(in the rows, 128 means zero)
Named moves (each a turn or a mirror), then the moves between two rows, first move first; the first pair answered
move V:
[121 139 103 131 128 125 129 126 114 137 123 130 141 137 129 122 150 138
 151 137 136 104 134 117 115 142 110] => [110 150 117 126 136 118 130 130 119 128 124 124 137 125 122 119 152 123
 141 132 134 115 137 107 102 139 123]
[ 52 162 120  86 134  93  91  89  76 150 151 118 160 114 150 141 158 122
 147 180 139  80 133 139 118 142 117] => [ 58 160 119  86 132  98  91  89  77 151 149 118 159 114 148 145 156 127
 152 181 140  75 133 145 121 144 115]
[146  95 151  90 122 132  91 116 149 109 124 157  72 125 117 137 127 144
 113 131 131 130  99 147 170 141 174] => [137 100 157  86 131 128  91 117 153 108 123 153  73 118 116 133 126 137
 110 129 126 134 101 138 166 138 179]
[179  48  89  95  97 172 107 119 135 138 140 154  88 136 149 145 122 169
 124 120 128 120 105 166 142 141 159] => [121  74 139  75 149 141 107 140 156 121 143 110  68  81 130 116 126 111
  87 105 111 164 121 110 104 131 199]
move C:
[159 117 144  96 127 121 132 115 165 132 139 105 110 126 103 122 129 104
 118 119 109 141 183 133 140 132 127] => [158 103 146 118 124 132 139 131 179 120 137 119 106 142 119 127  97 111
 112 113 114 149 148 139 154 114 145]
[160  96 113 105 124 129 110 118 138 140 132 148 107 137 143 139 113 148
 110 134 118 144 123 155 132 139 130] => [154  96 112 116 125 131 112 124 130 137 126 152 109 137 146 138 120 153
 111 128 119 143 104 155 126 139 130]
[129 155 133 185 128 123 150 148 122 116 111 134 157 162 131 135  97 123
 145 160 139 122 114 134 163 113 122] => [117 159 124 185 127 121 147 150 105 112 108 139 166 156 128 132 118 130
 151 158 136 114 113 138 151 121 115]
[150  92  88 109 108 119 133  96  82 134 111 123 149 107 111 114 195 128
 122 116 116 148 167 143 135 140  89] => [174  95 106  92 104 119 142  91 114 138 118 115 132 120 112 119 173 114
 116 117 111 152 198 146 151 134  95]
move D:
[188  75 104 129  77 140 161  84 116 116 109 124 115 103 121 111 138 123
 117 132 126 181 168 134 202 118 127] => [190  89 109 140  77 136 174  89 116 112 107 121 131 113 107 107 135 116
 115 137 125 174 177 134 206 109 115]
[120 185 155 108 139 122 137 124 159 127 141 112 132 146 123 122 103 105
 141 145 132 109 160 111 133 140 118] => [102 170 163 138 147 125 144 143 162 108 133 119 127 148 135 129  82 104
 132 140 129 123 120 109 138 118 139]
[103 152 109 118 122 117 133 122 127 117 187 141 125 115 140 124 140  95
 144 117 118 124 132  90 142 126 135] => [105 150 110 125 122 112 132 125 133 117 182 143 130 116 136 122 135  99
 147 118 117 125 127  90 142 122 136]
move H:
[ 78  99 103 107 117 123 121 126 109 120 124 161  98 107 116 146 115 166
 131 132 114 117  49 161  94 180 153] => [ 74  88 103 112 126 111 124 122  94 109 109 143 111  80 112 131 145 144
 111 124  99 150  59 148  95 171 152]
[112 140 144 115 132 127 115 130 138 140 152 122 148 136 147 160 120 129
 122 134 144  99 137 131 101 150 131] => [135 104 118 116 116 131 117 113 113 142 138 126 161 120 146 151 154 138
 108 124 134 118 147 144 114 151 120]
[ 77 135 126 140 153 103 156 136 139 123 141  86 166 124 107  98 168  86
  87 142 135 114 156 112 159 100 106] => [ 97 161 125 127 138 122 152 142 173 141 166 118 146 172 126 138 119 128
 127 163 162  52 131 141 153 123 105]
[125 153 133 158 141 136 125 155 143 137 141 138 134 126  94 133 127  97
 158 137 158 126 165 144 126 125 106] => [145 130 116 158 124 144 124 141 130 146 137 144 144 124  96 131 142 112
 155 139 153 123 170 159 137 128  94]
Then:
(two moves a pair)
[109 119 141 158 135 112 123 141 139 132 144 112 122 148 118 138  92 125
 148 142 110 118 110 121 144 102 131] => [134  81 116 145 113 126 115 123 123 140 135 121 125 139 128 144 115 147
 145 133 107 122 107 142 157 114 119]  H D
[ 92 197 133 178 169 135 160 140 125 117 138 112 130 163 118 132 104 140
 175 166 175  88  89 120 111 118 140] => [ 65 165 111 144 173 134 133 133  99 128 135 118 115 116 134 127 148 161
 163 141 174  96  59 128  82 145 153]  D C
[119  94  78 219 136 149 151 107 107  71 100 129 159 158 101 139 139 119
 110 109 117 134 109 131 175  98  95] => [124 119  73 181 133 138 140  82  89  88 103 112 174 141  79 131 185 110
 116 115 116 122 164 124 153 122  71]  C C
[119 100 122 147 135 144 113 150  99 126 122  98 161 136 140 139 175 114
 142 119 115 147 115 113 145 116 119] => [102 151 151 132 150 139 117 163 128 135 142  93 141 158 137 150 139 102
 160 132 130 113 123 103 122 130 126]  C H
[ 69 168 141 130 184 133  99 166 131 128 125 131 109  93 137 145 117 144
 148 141 147  97  76 115  78 148 162] => [ 89 187 151  95 180 124  95 149 137 143 131 109 111  92 119 135 133 123
 148 150 142  88 136 110  70 165 145]  C C
[112 128 108  87 147  90 110 108  95 120 124 112 136  68 123 125 159 116
  96 135 117 145 167 143  93 145 116] => [155 117 138  85 140 102 122 112 155 116 140 117 104  96 138 134  99  99
  87 132 114 160 188 145 125 119 140]  C C
